In the data rows, 128 means zero.
Some points:
[127, 104, 143, 113, 82, 107, 96, 115, 129, 116, 82, 112, 123, 168, 156, 141, 107, 122, 153, 154, 112, 148, 126, 96, 115, 109, 122, 166, 143, 194, 62, 155, 87, 129, 147, 130]
[126, 117, 108, 154, 110, 109, 92, 156, 96, 132, 121, 174, 95, 136, 144, 100, 137, 133, 126, 127, 151, 166, 101, 132, 119, 171, 146, 89, 132, 107, 136, 147, 123, 158, 127, 135]
[100, 131, 132, 131, 153, 111, 142, 123, 136, 155, 134, 153, 117, 142, 150, 126, 137, 108, 164, 134, 129, 135, 139, 145, 117, 153, 142, 148, 134, 151, 154, 93, 106, 81, 127, 162]
[91, 158, 161, 107, 61, 130, 142, 127, 88, 109, 108, 130, 157, 106, 117, 107, 142, 109, 93, 144, 118, 92, 106, 177, 153, 114, 165, 128, 123, 147, 97, 107, 110, 124, 149, 126]
[113, 96, 139, 148, 118, 150, 139, 130, 115, 111, 147, 118, 79, 139, 141, 149, 136, 126, 125, 163, 90, 108, 120, 156, 119, 123, 102, 116, 164, 114, 113, 152, 156, 121, 78, 141]
[147, 84, 57, 108, 96, 97, 157, 103, 130, 113, 123, 110, 166, 151, 161, 157, 144, 76, 150, 121, 144, 106, 121, 124, 121, 137, 138, 118, 71, 109, 137, 130, 137, 118, 113, 118]
[128, 130, 161, 140, 108, 135, 141, 91, 125, 90, 127, 104, 140, 71, 120, 117, 89, 130, 146, 142, 176, 124, 131, 145, 67, 168, 89, 92, 131, 130, 117, 108, 146, 137, 107, 129]
[111, 90, 133, 156, 126, 163, 119, 140, 124, 116, 155, 150, 130, 152, 128, 108, 113, 148, 118, 136, 135, 129, 162, 142, 119, 75, 107, 105, 116, 158, 176, 112, 143, 135, 142, 121]
[125, 112, 106, 127, 129, 155, 176, 156, 132, 113, 124, 119, 102, 88, 120, 116, 169, 126, 120, 124, 152, 155, 127, 111, 137, 117, 117, 139, 107, 142, 135, 145, 156, 139, 150, 154]
[178, 115, 164, 144, 118, 157, 102, 175, 125, 146, 106, 103, 126, 124, 116, 170, 132, 100, 122, 22, 127, 128, 139, 175, 117, 135, 133, 112, 124, 140, 135, 122, 162, 131, 123, 145]
[110, 123, 130, 101, 132, 93, 144, 184, 122, 161, 123, 136, 131, 134, 120, 129, 142, 153, 171, 111, 152, 79, 139, 127, 140, 139, 106, 129, 159, 127, 132, 139, 155, 158, 147, 80]
[114, 152, 150, 149, 123, 99, 103, 126, 122, 109, 155, 150, 141, 135, 138, 140, 128, 136, 83, 109, 157, 112, 116, 90, 148, 146, 75, 146, 123, 172, 159, 154, 147, 134, 105, 145]
[135, 157, 71, 111, 147, 100, 101, 101, 128, 141, 95, 79, 116, 92, 156, 104, 108, 161, 145, 123, 100, 125, 133, 138, 157, 106, 121, 135, 145, 174, 114, 84, 134, 156, 121, 134]
[126, 105, 125, 131, 166, 152, 147, 172, 96, 107, 165, 131, 169, 99, 140, 142, 91, 151, 131, 119, 135, 159, 166, 153, 165, 157, 133, 115, 159, 121, 103, 149, 111, 132, 119, 116]
[135, 131, 140, 137, 113, 118, 119, 138, 145, 139, 163, 84, 112, 164, 106, 99, 125, 171, 139, 141, 160, 118, 119, 136, 167, 132, 129, 140, 110, 106, 143, 141, 124, 113, 108, 182]
[120, 110, 144, 162, 141, 129, 108, 138, 152, 108, 98, 127, 107, 108, 93, 113, 156, 147, 132, 155, 152, 131, 135, 120, 139, 151, 166, 148, 111, 146, 132, 123, 143, 111, 96, 66]
[117, 117, 126, 132, 171, 127, 133, 107, 92, 114, 132, 146, 138, 154, 105, 122, 143, 126, 127, 122, 144, 132, 107, 96, 116, 114, 121, 154, 147, 113, 83, 77, 154, 114, 136, 147]
[153, 144, 153, 124, 140, 115, 150, 131, 106, 102, 124, 143, 94, 155, 118, 133, 130, 131, 145, 133, 112, 146, 163, 120, 138, 112, 130, 119, 135, 104, 140, 112, 108, 168, 98, 133]
[106, 142, 110, 139, 126, 140, 101, 133, 105, 150, 147, 109, 104, 121, 104, 98, 104, 73, 102, 125, 144, 111, 187, 100, 110, 123, 140, 138, 118, 104, 129, 140, 110, 134, 107, 114]
[106, 192, 77, 124, 122, 154, 140, 130, 170, 94, 85, 96, 160, 178, 124, 170, 117, 116, 100, 155, 126, 158, 107, 149, 123, 131, 103, 133, 164, 113, 154, 89, 92, 104, 137, 118]
[188, 148, 124, 104, 112, 107, 133, 134, 151, 188, 147, 136, 139, 113, 170, 203, 118, 146, 117, 150, 157, 134, 139, 93, 116, 70, 164, 94, 118, 102, 104, 116, 147, 61, 131, 129]
[153, 133, 149, 168, 167, 153, 111, 106, 117, 125, 155, 124, 142, 119, 146, 166, 182, 131, 123, 154, 138, 91, 154, 170, 119, 155, 108, 134, 101, 100, 131, 151, 103, 170, 188, 140]
[147, 155, 139, 139, 151, 124, 103, 150, 185, 113, 154, 137, 170, 96, 146, 75, 174, 86, 138, 126, 99, 130, 131, 142, 114, 102, 106, 103, 159, 106, 109, 169, 140, 121, 123, 120]
[132, 146, 115, 103, 123, 130, 105, 120, 85, 137, 113, 138, 138, 112, 108, 120, 129, 167, 141, 113, 93, 132, 82, 136, 80, 106, 90, 183, 77, 109, 149, 148, 91, 82, 135, 107]
[139, 116, 134, 139, 114, 123, 171, 145, 158, 134, 126, 119, 152, 112, 189, 151, 95, 136, 98, 104, 113, 110, 106, 91, 97, 103, 188, 155, 113, 107, 135, 108, 97, 174, 114, 116]
[97, 146, 112, 105, 137, 63, 141, 103, 159, 94, 159, 139, 91, 150, 103, 126, 114, 149, 104, 99, 76, 135, 132, 137, 98, 131, 154, 105, 116, 146, 95, 156, 128, 101, 171, 100]
[114, 126, 127, 102, 156, 173, 102, 113, 144, 126, 145, 154, 83, 131, 125, 129, 101, 111, 153, 126, 159, 104, 79, 128, 150, 123, 148, 114, 133, 117, 129, 138, 119, 132, 138, 136]
[104, 152, 148, 118, 122, 143, 149, 95, 131, 191, 137, 118, 148, 163, 122, 127, 123, 110, 144, 144, 103, 189, 109, 129, 133, 124, 143, 132, 108, 136, 110, 123, 161, 147, 128, 98]
[164, 121, 129, 132, 139, 108, 130, 126, 105, 135, 129, 80, 126, 110, 106, 114, 105, 91, 119, 159, 82, 139, 78, 93, 143, 154, 118, 126, 135, 140, 149, 92, 111, 105, 173, 110]
[143, 112, 122, 93, 147, 147, 124, 156, 164, 139, 108, 164, 154, 132, 100, 125, 117, 146, 115, 139, 104, 106, 150, 119, 128, 158, 128, 117, 101, 127, 120, 126, 147, 153, 97, 152]
[127, 115, 108, 146, 84, 133, 131, 113, 144, 157, 139, 152, 132, 107, 73, 131, 155, 144, 138, 114, 121, 131, 155, 113, 156, 134, 126, 133, 157, 118, 134, 119, 104, 151, 120, 154]
[137, 130, 134, 139, 148, 138, 160, 90, 133, 145, 91, 167, 104, 143, 151, 86, 111, 121, 110, 108, 136, 126, 125, 141, 163, 126, 112, 154, 137, 119, 119, 138, 128, 103, 141, 122]
[112, 112, 151, 100, 141, 141, 111, 97, 108, 112, 105, 123, 138, 122, 127, 132, 149, 142, 133, 129, 128, 135, 140, 99, 139, 126, 153, 103, 153, 126, 189, 163, 142, 128, 130, 145]
There is one direction along which these points spread out most. Take the direction at right angles to it along which they spread out most. Then take the direction at right angles to both along which they spread out most. Go by this last direction. Where along it does each point below lie, from 0 to 99? The average is 50, and the first point in the table lies past the average. One standard deviation of the points above along it is 16.
[135, 157, 71, 111, 147, 100, 101, 101, 128, 141, 95, 79, 116, 92, 156, 104, 108, 161, 145, 123, 100, 125, 133, 138, 157, 106, 121, 135, 145, 174, 114, 84, 134, 156, 121, 134] 54
[111, 90, 133, 156, 126, 163, 119, 140, 124, 116, 155, 150, 130, 152, 128, 108, 113, 148, 118, 136, 135, 129, 162, 142, 119, 75, 107, 105, 116, 158, 176, 112, 143, 135, 142, 121] 54
[106, 192, 77, 124, 122, 154, 140, 130, 170, 94, 85, 96, 160, 178, 124, 170, 117, 116, 100, 155, 126, 158, 107, 149, 123, 131, 103, 133, 164, 113, 154, 89, 92, 104, 137, 118] 10
[126, 105, 125, 131, 166, 152, 147, 172, 96, 107, 165, 131, 169, 99, 140, 142, 91, 151, 131, 119, 135, 159, 166, 153, 165, 157, 133, 115, 159, 121, 103, 149, 111, 132, 119, 116] 43
[114, 152, 150, 149, 123, 99, 103, 126, 122, 109, 155, 150, 141, 135, 138, 140, 128, 136, 83, 109, 157, 112, 116, 90, 148, 146, 75, 146, 123, 172, 159, 154, 147, 134, 105, 145] 54
[114, 126, 127, 102, 156, 173, 102, 113, 144, 126, 145, 154, 83, 131, 125, 129, 101, 111, 153, 126, 159, 104, 79, 128, 150, 123, 148, 114, 133, 117, 129, 138, 119, 132, 138, 136] 63
[110, 123, 130, 101, 132, 93, 144, 184, 122, 161, 123, 136, 131, 134, 120, 129, 142, 153, 171, 111, 152, 79, 139, 127, 140, 139, 106, 129, 159, 127, 132, 139, 155, 158, 147, 80] 69
[153, 144, 153, 124, 140, 115, 150, 131, 106, 102, 124, 143, 94, 155, 118, 133, 130, 131, 145, 133, 112, 146, 163, 120, 138, 112, 130, 119, 135, 104, 140, 112, 108, 168, 98, 133] 61
[135, 131, 140, 137, 113, 118, 119, 138, 145, 139, 163, 84, 112, 164, 106, 99, 125, 171, 139, 141, 160, 118, 119, 136, 167, 132, 129, 140, 110, 106, 143, 141, 124, 113, 108, 182] 66
[137, 130, 134, 139, 148, 138, 160, 90, 133, 145, 91, 167, 104, 143, 151, 86, 111, 121, 110, 108, 136, 126, 125, 141, 163, 126, 112, 154, 137, 119, 119, 138, 128, 103, 141, 122] 60
